Small tables with named rows and columns. After each table, cells are looked up by row and column.

Table Fid
columns: Delebe, Zazabub, Sifetat, Lureta
Ruzoto: [85, 176, 154, 42]
Lalig: [171, 100, 185, 238]
Pup: [221, 129, 224, 154]
Veba: [192, 193, 167, 30]
Fomil: [193, 59, 182, 209]
Damal: [116, 37, 96, 212]
Mubalez: [215, 133, 53, 35]
Rekub: [146, 158, 131, 109]

Zazabub of Pup = 129
Delebe of Veba = 192
Delebe of Fomil = 193
Lureta of Damal = 212
Delebe of Damal = 116
Sifetat of Veba = 167
Zazabub of Veba = 193
Zazabub of Rekub = 158
Delebe of Rekub = 146
Lureta of Fomil = 209
Zazabub of Lalig = 100
Delebe of Ruzoto = 85
Zazabub of Damal = 37
Lureta of Veba = 30
Sifetat of Fomil = 182
Lureta of Pup = 154
Delebe of Lalig = 171
Which row has the largest Lureta? Lalig

Neka =
,Nofilal,Sesut,Zibafa,Rizakaz
Ket,111,107,96,89
Rop,124,105,86,81
Tez,59,119,76,125
Sok,218,133,99,130
Gavusef,142,92,115,81
Rig,94,82,123,114
Lurono,132,122,145,58
Dutomol,199,112,109,96
Neb,124,65,106,84
Raf,104,150,85,95
Gal,103,123,116,62
Duzuti,150,144,96,152
Dalo,148,121,106,100
Fil,119,128,110,120

What is the Rizakaz of Duzuti in Neka? 152
What is the Sesut of Tez in Neka? 119
What is the Nofilal of Gal in Neka? 103
What is the Nofilal of Duzuti in Neka? 150
What is the Sesut of Raf in Neka? 150
What is the Zibafa of Sok in Neka? 99
What is the Zibafa of Gal in Neka? 116
What is the Sesut of Ket in Neka? 107
What is the Sesut of Sok in Neka? 133
Which row has the largest Sesut? Raf

Vor:
         Bufomu  Zoz  Fulelez
Kob         -17  -24      -76
Lib         -25    8      -42
Rabul        19   -1      -29
Fuz         -29   -4      -26
Nad         -22  -14      -15
Kolonin      -6   -2       29
Fut         -20   -8       13
Luf         -38    7       21
Parov         5    9       -8
Vademu      -27  -37       51
Gur         -52  -18       44
Tuvegab      -7  -32        4

Fut, Fulelez -> 13
Vademu, Zoz -> -37
Lib, Zoz -> 8
Fut, Bufomu -> -20
Gur, Fulelez -> 44
Vademu, Bufomu -> -27
Vademu, Fulelez -> 51
Fuz, Bufomu -> -29
Kob, Fulelez -> -76
Rabul, Fulelez -> -29
Fuz, Zoz -> -4
Parov, Zoz -> 9
Tuvegab, Bufomu -> -7
Lib, Bufomu -> -25
Rabul, Bufomu -> 19
Luf, Zoz -> 7
Luf, Fulelez -> 21
Tuvegab, Fulelez -> 4
Kob, Bufomu -> -17
Luf, Bufomu -> -38

Table Vuter
columns: Taruzu, Derez, Mel
Fopuvo: [656, 686, 551]
Mopopu: [618, 617, 529]
Fum: [568, 605, 617]
Rubope: [520, 215, 531]
Sulatik: [364, 530, 760]
Mavor: [615, 576, 417]
Suvu: [541, 481, 846]

Derez of Mavor = 576
Derez of Fopuvo = 686
Mel of Suvu = 846
Taruzu of Suvu = 541
Taruzu of Fum = 568
Derez of Fum = 605
Mel of Fum = 617
Taruzu of Sulatik = 364
Derez of Sulatik = 530
Mel of Fopuvo = 551
Mel of Sulatik = 760
Derez of Mopopu = 617
Derez of Suvu = 481
Mel of Mopopu = 529

Fusat.csv
,Panupuv,Libukes,Rut,Midur,Med
Figor,132,168,46,74,173
Tiv,67,183,85,88,201
Dibebeb,83,168,105,121,190
Melitab,228,88,96,112,181
Gete,203,127,97,139,179
Vok,164,143,65,112,190

What is the Panupuv of Dibebeb in Fusat? 83
What is the Libukes of Figor in Fusat? 168
What is the Med of Tiv in Fusat? 201
What is the Libukes of Melitab in Fusat? 88
What is the Midur of Vok in Fusat? 112
What is the Midur of Dibebeb in Fusat? 121
What is the Midur of Melitab in Fusat? 112
What is the Panupuv of Tiv in Fusat? 67
What is the Panupuv of Gete in Fusat? 203
What is the Libukes of Dibebeb in Fusat? 168
What is the Med of Gete in Fusat? 179
What is the Med of Vok in Fusat? 190
What is the Rut of Dibebeb in Fusat? 105
What is the Midur of Tiv in Fusat? 88
What is the Med of Figor in Fusat? 173
What is the Rut of Melitab in Fusat? 96
What is the Panupuv of Vok in Fusat? 164
What is the Libukes of Gete in Fusat? 127

Nefogo =
         Mufekur  Tenobu
Pani         246      13
Mir           86      78
Gis           58      87
Meke          64      47
Sosub        102      90
Vit           24     121
Vus           82      43
Togobod       87      73
Fipes        109      89
Nub            8     128
Rak          132     161
Gul           90      93
Saf           91      98

Tenobu of Rak = 161
Tenobu of Gul = 93
Mufekur of Gis = 58
Mufekur of Rak = 132
Mufekur of Togobod = 87
Mufekur of Nub = 8
Mufekur of Meke = 64
Tenobu of Pani = 13

Bilisi:
columns: Gim, Mubiso, Zedube, Nak
Refoto: [3.7, 5.4, 3.6, 1.8]
Bafivi: [4.4, 3.8, 3.7, 2.9]
Zifakur: [3.4, 3.9, 5.3, 2.7]
Luvela: [5.8, 7.6, 4.8, 5.9]
Kom: [5.9, 7.8, 5.6, 6.3]
Lif: [3.9, 6.6, 3.5, 5.1]
Parolu: [2.6, 1.2, 5.1, 3.2]
Bipogo: [6.0, 7.7, 3.5, 7.1]
Lal: [3.9, 4.5, 5.3, 1.7]
Dov: [4.0, 2.9, 5.2, 1.8]
Mudurab: [5.8, 4.9, 6.3, 2.3]
Tus: [4.2, 3.3, 5.6, 2.2]
Toze: [4.6, 3.0, 5.3, 2.2]
Gop: [2.9, 4.2, 5.3, 4.9]

Zifakur, Gim -> 3.4
Parolu, Nak -> 3.2
Lal, Gim -> 3.9
Tus, Nak -> 2.2
Bafivi, Mubiso -> 3.8
Refoto, Gim -> 3.7
Tus, Gim -> 4.2
Tus, Zedube -> 5.6
Dov, Mubiso -> 2.9

Gafolo.tsv
	Tadeku	Sud	Daperep	Bep	Gebofib	Muk
Mabapo	67	46	57	88	24	75
Bavil	38	39	41	36	48	34
Ropadag	50	34	46	47	22	42
Ziforo	26	50	32	20	67	30
Gapi	21	61	29	57	61	61
Kasoli	12	30	14	44	32	36
Gak	40	29	38	16	45	14

What is the Tadeku of Bavil in Gafolo?
38
What is the Sud of Mabapo in Gafolo?
46
What is the Gebofib of Bavil in Gafolo?
48
What is the Muk of Gak in Gafolo?
14
What is the Daperep of Kasoli in Gafolo?
14
What is the Sud of Kasoli in Gafolo?
30
What is the Bep of Mabapo in Gafolo?
88
What is the Gebofib of Ziforo in Gafolo?
67
What is the Gebofib of Gapi in Gafolo?
61
What is the Daperep of Gak in Gafolo?
38
What is the Muk of Ropadag in Gafolo?
42
What is the Muk of Kasoli in Gafolo?
36
What is the Bep of Kasoli in Gafolo?
44
What is the Tadeku of Kasoli in Gafolo?
12
Row with the largest Daperep: Mabapo

Table Tet
,Fisugav,Sedi,Nesevis
Kiti,225,126,118
Kulol,122,96,217
Rovuf,193,155,98
Buki,125,93,186
Tul,125,47,130
Kesev,180,127,73
Zomus,141,25,130
Bot,136,56,116
Lekivat,216,113,146
Miman,139,163,115

Sedi of Miman: 163
Fisugav of Rovuf: 193
Nesevis of Buki: 186
Fisugav of Tul: 125
Sedi of Buki: 93
Sedi of Bot: 56
Fisugav of Lekivat: 216
Fisugav of Kulol: 122

Table Sugifa
fields: Rav, Zan, Nid, Fepage, Sagonen, Sol
Rukonus: [82.028, 63.272, 26.712, 55.034, 40.846, 54.842]
Zuraki: [57.508, 46.757, 60.091, 48.271, 86.893, 49.113]
Relurak: [57.508, 37.411, 60.091, 48.271, 6.098, 89.092]

Zuraki, Zan: 46.757
Relurak, Sol: 89.092
Zuraki, Fepage: 48.271
Relurak, Nid: 60.091
Rukonus, Nid: 26.712
Zuraki, Rav: 57.508
Relurak, Fepage: 48.271
Rukonus, Sagonen: 40.846
Rukonus, Rav: 82.028

